Each path below is one point turned by a fixed rotation once a step. After each direction that follows a path, write how fast that rotation turns it, in degrees each step (0 if it stays still).
Each turn is a multiple of 5 degrees from 10 to 175, or 0.
Each row of a path follows its step; steps can be skipped.
path 1
step 0: [  8.8  -1.3  11.3   3.2 -21.8 -14.3  37.3 -15.7   1.2 -10.9 -13.3  19.5
 -26.7  -3.9 -33.3 -27.9 -24.3   3.9 -21.6  -6.8  20.9  11.6 -20.8   1.3
   5.6 -10.5  -1.2  16.1   0.7 -20.0  10.9  40.9   0.1  -1.4  -5.4  -5.6
   0.3  11.1  -4.1  -5.7  31.1   3.5  -4.7  44.5 -15.5 -11.7]
step 2: [-24.5  -4.7  49.5 -14.8   5.6 -10.2  17.4 -33.5  -4.2 -27.7 -24.8 -24.0
  -7.6  18.1 -21.5  -2.3 -24.9   9.3   4.9  -5.2  38.4  -0.7 -11.7   0.4
  20.7   3.7  21.4  -0.5   7.0  -0.3 -11.5 -11.1   7.9  25.8  23.7  -6.1
   5.2   6.4 -17.3  14.2   9.0 -27.3   9.0  -5.6  -7.7 -11.8]
step 3: [  4.9 -23.7  22.1  -1.6 -23.0   3.1   6.2  28.4 -12.8   1.2   3.8  26.3
  -1.0 -23.6  -1.8  -9.4 -18.8  -1.2 -30.4 -14.0  -7.9 -13.5  -6.4 -19.5
 -11.7 -22.0   8.9  -1.2  -3.2  15.2  29.4  31.0   4.2 -36.3   4.1  15.3
  35.1 -17.3  -6.9  -9.0  20.9   4.7   8.5   4.7 -28.0 -31.6]
step 4: [-21.1 -27.8  -7.1  -3.7   1.3   8.6  38.1 -23.7  21.2 -31.6   7.3 -15.3
  17.7  37.5 -17.2   7.2   2.1 -35.2  13.5  -6.6  -8.9   4.0 -14.7 -14.7
  18.7 -15.8  -4.1 -21.2   9.8  -9.5  21.7  -5.6  12.4  11.7   7.4  19.4
 -14.4  -4.8  10.4  27.7  12.8  17.8  27.2 -11.6   5.3   0.2]
step 5: [  0.7   6.2  16.3  -9.9 -16.6  -2.8  -7.2  -9.1  -5.2  -5.4 -32.7  12.1
  -3.6   4.3  -7.2 -32.4 -37.0  29.2  -4.7  11.5   7.4 -20.1  -7.3   8.0
  -8.4  -4.3  29.7   7.5  12.3   7.1  -2.8  32.2  29.8  20.1 -18.7  30.2
  14.9   8.2 -16.2   8.9  19.0 -25.0   2.7 -19.8  22.2 -31.7]
step 7: [-13.2  -0.5  10.4  21.2  -2.1  -6.1  17.8 -14.0  -1.7   1.6 -21.0   2.7
  11.8  22.3 -33.1  -7.8  10.8 -10.9   2.7  -3.1  -5.3 -28.2 -25.6  49.2
   2.6  21.1  11.2 -18.5  18.9  10.7  13.1   6.5   5.1   3.1   1.3   4.2
  -6.5  16.1   8.1  42.6  35.8  -1.6  30.3 -11.9 -15.3 -17.5]
step 9: [-24.2 -36.9   7.2  17.2 -27.0 -11.6  -9.7 -33.9   3.6   5.4  -1.0   5.3
  -8.1  26.1 -16.4  22.5   5.9   5.0 -11.9 -26.4  23.8  17.2 -24.3 -16.0
  10.4   4.2 -19.3 -20.9   8.2  33.4  -8.2  12.4 -14.6  -3.6 -16.3  17.5
  -8.0 -11.3  33.5  14.0  11.1  10.4  -3.7 -15.4  -7.4 -22.2]
step 10: [  9.7 -14.0  -4.5  -2.6  12.9   7.9  -5.7  11.9  -0.7   6.9  -3.8 -20.4
   0.8 -14.1   5.7 -21.0 -11.0 -15.8  -5.8  39.5  -5.8 -24.1 -20.6  23.1
  15.1  29.7  22.6 -29.6   9.7   3.9  17.6  28.0  30.0 -20.8 -12.1  26.0
   2.5 -13.3 -10.8  31.4  40.2  -2.1  -8.2  -9.1   3.8  15.1]
step 13: [  6.4  -7.4   4.5   4.4 -18.2  52.0  -8.4 -11.7  -3.3   3.5  12.4   3.9
 -31.6   3.0   6.4  -2.2 -14.6 -22.2  35.4   5.3  24.7 -11.9 -17.3  33.0
  25.9  -6.6  -5.1 -10.3 -11.8  -9.4 -14.1  13.2   4.9 -23.1  10.0  23.2
   4.3 -20.8 -11.9  14.5  17.7   3.6   7.3   3.4  -8.6  39.2]
step 14: [ 17.4 -22.4  34.6  16.6 -15.1  12.2  -2.0 -16.2 -13.5  26.6  -9.9 -31.0
 -19.8  30.0  12.8  19.9 -16.3 -15.7 -19.4  -8.4 -10.6 -13.5  -8.0 -12.7
  -4.1  25.1   4.9  15.5  21.6   2.4   4.8   4.7 -13.4   8.1  -8.6 -26.4
   7.2  27.8  18.4  -4.9  15.0   3.1  -5.2 -45.9   9.5 -21.7]
Speeds:
[ -7.9  -4.0  -3.5   1.6   0.7   3.6  -0.6  -2.7 -11.6   3.4  -0.7  -0.3
  -2.1   0.8  -0.1   1.6 -10.6  -9.1   3.3  -5.9  -9.9  -0.6  -1.0  -1.0
  -4.9  -4.5  -9.5  -6.7  -5.0  -1.4  -3.0  -8.3   4.0  -5.6  -3.1   1.7
   7.0   0.6   0.7  -1.7  -9.3   0.9  -4.2   3.5   3.1  -1.5]	145
[  0.1   4.4   4.8   8.5  -7.9  -7.3   4.1  -2.2   4.5  -5.0  -2.0   0.7
   4.2   1.7  -0.3   1.2  -3.9  -6.0   1.6   3.4  -1.5   3.2   1.6  -4.7
   4.6  -4.8   1.3   5.7  -0.7  -2.1   5.1  -1.1   0.2  -2.6   6.0  -9.2
  10.7  -7.0 -10.4  -4.0  -1.4  -2.3   8.2   4.6   8.8  -3.4]	20
[ 1.3 -1.9 -1.6  2.8  1.8 -1.3  1.3 -7.3 -4.3  9.6  0.3  1.6 -2.0 -4.2
 -3.4  6.0  3.7  3.8 -3.7 -0.7  2.0  0.2  7.3  3.8  5.6 -9.2  1.3 -3.9
 12.3  0.8  5.1 -2.4 -2.8 -7.1  1.9  6.7 -1.8 -7.1 -4.3 -1.3  6.0  7.0
 -4.5 12.7 -1.3 -1.1]	115
[ -8.0  -2.1  -5.3  -7.8  -5.4  -3.9  -3.1 -11.2   7.5  -2.1  -1.7  -3.5
  -0.9   1.4  -4.2  -1.7  -7.7   0.0   3.6  -1.0  -0.4   1.5   0.6   4.2
  -0.3   0.3   4.1   7.4  -1.0  -0.1  -6.7  -3.4 -14.6   1.6  -1.7   1.0
   6.5   2.6   5.6   1.8   3.5   6.1   5.1   5.9  -5.7   5.6]	160
[-4.0 -6.2  5.0 -0.1 14.0 -2.3 -4.6  2.0  5.1 -6.4 -7.9 -2.1  5.8 -6.1
  2.6 -0.4  0.6 -7.0  1.3  4.5  3.8  4.0  2.8 -9.9 -2.4 -0.2 -4.1 -1.0
  3.1  5.1  4.0  0.1 -0.1  3.6 -7.3  7.6  8.2 -9.2  2.7 -2.6  3.0  1.0
 -1.5 -1.5 -5.2  0.7]	55
[-7.1  6.2 -1.8  3.4 -4.0  4.1 -2.7  1.1 -1.4  3.3  0.4  9.0  1.5 -0.4
  7.4 -7.0  4.5  1.8  9.5 -1.5  9.9 -1.2 -8.3  5.1 -0.4 -8.5 -8.6 -0.8
  6.9  4.9 -2.4  0.8 -4.7  1.4 -6.0 -2.3  1.7 -0.8 -1.8  0.0 -0.6 -2.2
  6.9 -1.2 -5.4 -9.9]	170
path 2
step 1: [-10.0 -21.8  14.6  -5.5  12.5  -2.0 -14.3  -4.6  -7.9  21.7   5.2   2.9
  -7.4 -25.2 -18.3   1.2  11.0 -11.3 -34.1   2.6  13.5  12.0  -0.3 -14.0
   1.8 -26.4  29.3  43.1  13.3 -13.1 -25.5  -0.5  -2.2 -22.3  15.4  15.1
 -26.6  -5.2  43.6   4.8  -7.3 -23.3  20.9 -20.0 -12.7  10.2]
step 2: [ -9.3 -11.1  22.4  -2.7  10.7  -2.5  -9.6   1.1 -12.8  23.0   6.3  18.6
  -7.5   9.7  17.3  29.5   3.1 -35.4  -9.4 -39.9 -23.3  -6.3  10.8  10.4
  20.7  -2.9  -4.0  -9.8  18.4  21.7  28.2  21.5   0.9 -29.5  15.4  15.2
 -21.0  11.1   4.5  30.3  30.8  -6.5  20.5   1.1  -6.1  12.0]
step 4: [-15.3 -17.1  12.1  10.5 -16.7   8.1  -9.1   8.9  33.8  36.5  15.6 -10.0
 -13.8  -8.7  -8.5  22.3 -10.2 -23.1  10.5 -31.9  14.0  18.3  20.6   2.7
   1.0  12.9   1.3  20.6 -13.0  24.9   3.5  19.6  12.3   0.1  21.6  -9.7
 -36.6  14.2  -1.1  -5.4 -15.7 -11.1  17.5  42.2   0.9  -7.3]
step 5: [ -2.8 -20.7  36.7  16.2  -6.4   7.3   8.4  30.2  10.4  40.5 -17.0 -19.9
  22.9   4.2  -3.1  18.6  21.2   7.0  -0.1   6.1 -20.7  -6.1  -7.7 -22.4
   3.1 -11.2 -10.4   7.7  18.0  -9.7  24.6 -35.0  15.6   2.5   9.0 -19.3
  -9.6  13.9  12.5   2.0  -0.6  20.6  37.0  -0.5 -30.9  -2.9]
step 7: [-25.6 -34.2   4.6   7.3  -8.3  -7.5 -42.6  27.7  -8.9  10.4  -8.1  10.3
   5.1  49.1  20.8  15.4  24.6 -12.3   5.9 -10.2   6.1   6.8 -34.3  -3.5
  -1.9 -13.9 -15.7  18.8   0.8  32.9   2.8 -13.7  -1.5  -6.3  -5.2   2.6
   2.6   1.0  35.2   4.5  -4.2  -9.4   7.9   8.5 -17.0  -3.9]
step 8: [ -6.4 -10.9  29.6   3.6  15.0  -6.0  17.7  19.2 -29.4   7.8  -3.9  -1.1
 -46.5  -2.5  10.1  -4.7  31.1  27.6  -2.1 -28.7  43.4  -6.0   0.3 -21.6
  -3.0   2.4 -10.5  14.5   6.4  22.2  -0.5   9.0  12.0   2.6  31.4 -17.2
   8.6  -6.4  -8.0  27.7  -4.6 -14.6  25.1   0.0  -8.1  -3.4]
step 9: [  4.1 -17.7  -3.1  -4.3  33.3  15.5 -19.5  25.2  15.1  19.8   8.8 -20.2
 -14.3  -6.9  23.9   6.2  17.1 -11.2  -6.6 -17.6  15.4  31.4  -8.1   4.9
  -2.9 -14.6  18.8  14.3  24.4  13.4  -5.6   6.1  39.4 -38.2 -18.3 -21.8
 -22.6   1.3  25.7  -4.1 -20.4  -5.3  -0.2 -16.9   1.6  -6.7]
step 10: [ -1.7  -1.5  15.5  11.4  -3.3 -17.6  -4.4  27.4  10.5  21.0 -15.0   0.9
  10.6  17.6 -12.9  29.3  16.0  -0.3  14.5 -26.5   5.0  -2.0  26.0 -14.1
  16.7  25.1  -4.2 -21.7  39.1  36.2  -0.7   0.7  25.2   0.8  13.2   3.9
 -10.4   8.9  -8.5  40.3   1.9  -2.6  -0.8 -37.7   5.2  -1.3]
step 11: [  4.1 -20.2  13.4  -6.2  -1.0   6.5   8.8   4.3  -1.6  13.9  -3.5  17.4
  17.2  -8.6 -17.2 -23.0  21.9 -19.8  -4.4  25.1  22.5  10.1   5.9  -5.8
   2.4  22.7   0.1  10.5  13.5  24.6 -34.1 -15.7  -3.6 -31.4  24.2 -18.8
 -36.6 -23.3  37.1  11.2 -31.1  -3.3   7.2  -9.5 -11.9  -7.5]
step 14: [-17.8 -36.2   7.8  -9.4  21.4 -28.6 -13.3  -2.6   2.9  26.9  -9.2  26.7
  -5.2 -11.6  10.9  -3.8  -7.7 -42.6 -11.9 -35.1  -8.1  19.2  15.0  19.6
  -7.3  25.3  -8.8  23.8  -0.7   6.8  -6.1  24.5  24.8  -5.3   1.9  -6.6
 -11.1  -0.7  -9.1  17.7  -2.7  -4.6  25.2  20.1  14.8 -15.4]
Speeds:
[  1.0   6.9   3.7   6.1  -4.8  -2.4 -11.3  -1.6   4.2   2.5   0.2  -3.2
   1.1   6.8   2.9   4.3   5.8  -1.4  -2.1  -4.1   0.8 -12.4   4.2  -4.6
   7.0   1.9   3.5   3.9   2.2   3.8   1.0  -2.1  -4.2   6.3   1.4   1.0
  -0.9   1.5   2.7  -1.9   0.0   1.5  -4.9   3.2   2.5  17.3]	130
[ -9.9  -7.9  -2.2  -3.3  -3.4  11.7   0.6   3.8  -5.0  -3.4  -3.3  -9.3
   3.4   0.6   5.5   0.4   2.4   2.9   3.3  -0.8   8.8  -4.8  -1.3  -2.0
   4.1  -0.7  -3.4  -5.2   4.1   9.2  -2.8  -3.1   1.6   1.7  -6.0 -10.7
   2.6   3.1  -6.0  -6.8  -1.3  -7.0   0.0  -2.9   1.2   0.4]	25
[ -0.2  -0.2   6.9   3.3   2.4   5.3   0.3   5.2   2.4   2.0  -2.9  -8.6
  -2.2  -6.1  -0.6   0.6   3.7   7.1  -3.2   2.9   7.8   0.3   6.4   6.3
  -3.3  -5.8   6.8   1.3  -0.1 -14.0   5.5   5.1  10.8   6.5  -1.9   2.0
  -3.9   5.2   5.0  -3.7   7.6  -2.1   1.6  -0.1   1.0   1.9]	90
[  5.4   5.4  -1.7   2.5   1.4   5.7  -0.2  -6.8   0.5   7.2   7.4  -8.9
  -1.2  -5.3  -3.8  -3.4  -1.7   2.1  -2.9  -3.0  -0.7  -4.6 -10.9  -3.1
   3.4  -5.6  -2.3   3.0  -2.0  -2.9   7.7   0.9  -2.3 -10.7   8.9  -8.2
   4.8   6.3  -0.7   0.1  -1.7  -1.8   7.8  -6.3   1.3   2.2]	100
[  3.4   8.7  12.0  -0.3  -1.8  -2.4   0.2  -0.3 -11.8  -2.6  -9.0   1.6
  -5.3   0.6  -5.9   9.6  -3.8   6.3   0.0   2.2   0.1   1.1  -6.7  -7.7
  -1.2   4.8  -6.1  -3.5   6.8  -5.6  -2.9  -1.8  -0.2   5.9   0.6   1.3
  -0.6   6.2  -3.7  -2.2  -6.1   0.0   1.5  -6.1  -3.8   0.0]	145
[ -8.7  -4.8  -4.6   2.7   3.2 -11.0  -3.4   0.3  -0.5  -2.0   0.4  -0.8
  -0.7 -10.1  -3.4  -1.6  -1.6   2.8   5.6  -5.6   1.3 -10.2  -1.3   2.0
  -0.2   2.7   8.5  -2.5   4.0   1.3  -3.0   3.6   2.4   3.9   9.0   7.4
   3.3   8.0 -11.8   4.6  -1.5   1.3   4.3   2.7   1.9  -3.0]	175
[ -4.3  -0.4  -1.4  -8.4   0.4   0.1   0.6  -6.3  -3.4  -4.9 -14.4  -0.2
  -2.8   4.5   0.4   4.6   2.9  -0.8  -3.7  -8.7   2.5   0.8  -4.7   4.7
   1.8  -5.0   3.0  10.6   1.0  -5.8  -6.0   5.6  -3.9  -6.0  -0.3  -3.3
   9.5  -0.2   0.9   6.5   8.3   1.2  -1.2   5.2  -3.2   2.3]	60
